In the data rows, 50 means zero.
Here is a table of points, one per row:
[55. 60. 70. 41. 39. 58. 27. 32. 47. 41. 63.]
[59. 76. 58. 51. 32. 57. 25. 23. 43. 46. 53.]
[65. 75. 52. 64. 21. 61. 24. 26. 40. 40. 52.]
[56. 66. 64. 45. 31. 58. 28. 30. 44. 44. 57.]
[47. 73. 89. 38. 57. 64. 43. 19. 38. 57. 47.]
[62. 77. 55. 55. 23. 59. 26. 28. 37. 42. 45.]
[59. 65. 57. 45. 29. 54. 26. 40. 42. 64. 49.]
[61. 72. 52. 57. 22. 61. 16. 29. 35. 38. 53.]
[62. 78. 54. 60. 26. 59. 18. 27. 40. 38. 53.]
[46. 55. 76. 35. 45. 56. 37. 32. 51. 45. 65.]
[55. 54. 66. 41. 40. 48. 44. 32. 56. 53. 59.]
[46. 49. 64. 41. 35. 53. 42. 34. 51. 52. 70.]
[49. 53. 79. 47. 46. 52. 38. 36. 59. 62. 70.]
[59. 48. 62. 43. 29. 49. 44. 32. 48. 55. 67.]
[55. 59. 63. 42. 37. 61. 32. 29. 46. 41. 63.]
[57. 74. 52. 53. 32. 59. 24. 31. 38. 41. 51.]
[52. 49. 53. 55. 20. 50. 39. 46. 46. 54. 70.]
[52. 61. 54. 47. 35. 50. 34. 36. 48. 59. 64.]
[71. 75. 64. 61. 36. 53. 33. 24. 61. 38. 50.]
[54. 65. 51. 46. 26. 68. 17. 34. 29. 35. 57.]
[52. 56. 68. 40. 40. 54. 34. 31. 46. 45. 64.]
[61. 71. 57. 55. 30. 60. 27. 28. 41. 44. 55.]
[47. 46. 61. 43. 34. 54. 35. 33. 47. 49. 65.]
[54. 65. 96. 33. 53. 38. 45. 19. 63. 54. 51.]
[39. 56. 61. 44. 40. 48. 42. 29. 51. 60. 62.]
[56. 54. 65. 36. 31. 53. 45. 45. 54. 60. 62.]
[48. 78. 46. 72. 22. 76. 23. 22. 44. 56. 74.]
[54. 51. 64. 50. 24. 51. 34. 38. 48. 51. 58.]
[54. 70. 60. 49. 35. 59. 29. 27. 37. 45. 53.]
[60. 74. 59. 55. 34. 52. 25. 24. 43. 44. 55.]
[53. 66. 72. 38. 44. 58. 29. 25. 43. 41. 61.]
[45. 51. 63. 42. 35. 48. 39. 31. 56. 49. 64.]
[63. 77. 69. 48. 38. 56. 24. 20. 47. 40. 56.]
[53. 61. 87. 46. 34. 43. 30. 33. 58. 55. 69.]
[60. 61. 49. 47. 25. 47. 38. 31. 45. 54. 48.]
[66. 79. 53. 59. 27. 59. 23. 25. 44. 38. 49.]
[73. 68. 65. 64. 39. 53. 36. 27. 64. 41. 56.]
[55. 61. 70. 38. 40. 61. 30. 27. 48. 40. 64.]
[68. 83. 68. 46. 38. 62. 23. 22. 48. 39. 48.]
[54. 70. 65. 41. 41. 59. 30. 26. 43. 41. 56.]
[64. 77. 64. 54. 37. 60. 22. 25. 45. 37. 52.]
[62. 78. 61. 52. 31. 60. 24. 28. 41. 44. 54.]
[66. 70. 50. 59. 27. 63. 20. 29. 43. 40. 51.]
[55. 70. 66. 42. 39. 57. 27. 26. 41. 40. 58.]
[56. 66. 61. 41. 36. 52. 26. 26. 45. 45. 54.]
[60. 67. 61. 53. 34. 59. 27. 29. 45. 38. 56.]
[52. 66. 66. 43. 40. 60. 28. 31. 44. 42. 63.]
[51. 44. 58. 42. 32. 55. 39. 42. 50. 46. 69.]
[63. 74. 60. 60. 25. 60. 21. 26. 42. 33. 53.]
[51. 59. 67. 39. 41. 58. 30. 29. 48. 40. 61.]
[52. 57. 58. 44. 32. 57. 29. 41. 45. 49. 60.]
[67. 79. 66. 51. 29. 57. 26. 23. 45. 40. 52.]
[55. 68. 72. 34. 46. 61. 26. 26. 45. 35. 60.]
[70. 62. 42. 81. 12. 56. 40. 43. 30. 60. 65.]
[56. 61. 64. 45. 35. 60. 31. 30. 47. 40. 61.]
[58. 76. 62. 45. 34. 61. 19. 27. 39. 41. 52.]
[57. 73. 57. 56. 21. 66. 25. 32. 48. 48. 56.]
[50. 63. 91. 19. 66. 67. 26. 18. 50. 25. 66.]
[58. 65. 99. 46. 67. 43. 49. 21. 64. 51. 54.]
[70. 53. 73. 44. 28. 41. 39. 12. 54. 79. 64.]
[66. 73. 89. 45. 55. 46. 48. 33. 85. 60. 57.]
These points spread out most along one direction. Where along it does each point below lie, from 0 to 99? The average is 50, and the first point in the table lies past the average.
[53. 66. 72. 38. 44. 58. 29. 25. 43. 41. 61.] 58
[63. 74. 60. 60. 25. 60. 21. 26. 42. 33. 53.] 31
[56. 61. 64. 45. 35. 60. 31. 30. 47. 40. 61.] 51
[57. 73. 57. 56. 21. 66. 25. 32. 48. 48. 56.] 34
[58. 76. 62. 45. 34. 61. 19. 27. 39. 41. 52.] 40
[50. 63. 91. 19. 66. 67. 26. 18. 50. 25. 66.] 79
[68. 83. 68. 46. 38. 62. 23. 22. 48. 39. 48.] 43
[54. 70. 65. 41. 41. 59. 30. 26. 43. 41. 56.] 51
[55. 60. 70. 41. 39. 58. 27. 32. 47. 41. 63.] 56
[66. 79. 53. 59. 27. 59. 23. 25. 44. 38. 49.] 29
[55. 61. 70. 38. 40. 61. 30. 27. 48. 40. 64.] 58
[55. 59. 63. 42. 37. 61. 32. 29. 46. 41. 63.] 53
[52. 56. 68. 40. 40. 54. 34. 31. 46. 45. 64.] 60
[62. 78. 61. 52. 31. 60. 24. 28. 41. 44. 54.] 37
[52. 66. 66. 43. 40. 60. 28. 31. 44. 42. 63.] 52
[59. 65. 57. 45. 29. 54. 26. 40. 42. 64. 49.] 44
[46. 49. 64. 41. 35. 53. 42. 34. 51. 52. 70.] 64
[48. 78. 46. 72. 22. 76. 23. 22. 44. 56. 74.] 25
[61. 71. 57. 55. 30. 60. 27. 28. 41. 44. 55.] 37
[56. 66. 61. 41. 36. 52. 26. 26. 45. 45. 54.] 49
[56. 66. 64. 45. 31. 58. 28. 30. 44. 44. 57.] 47
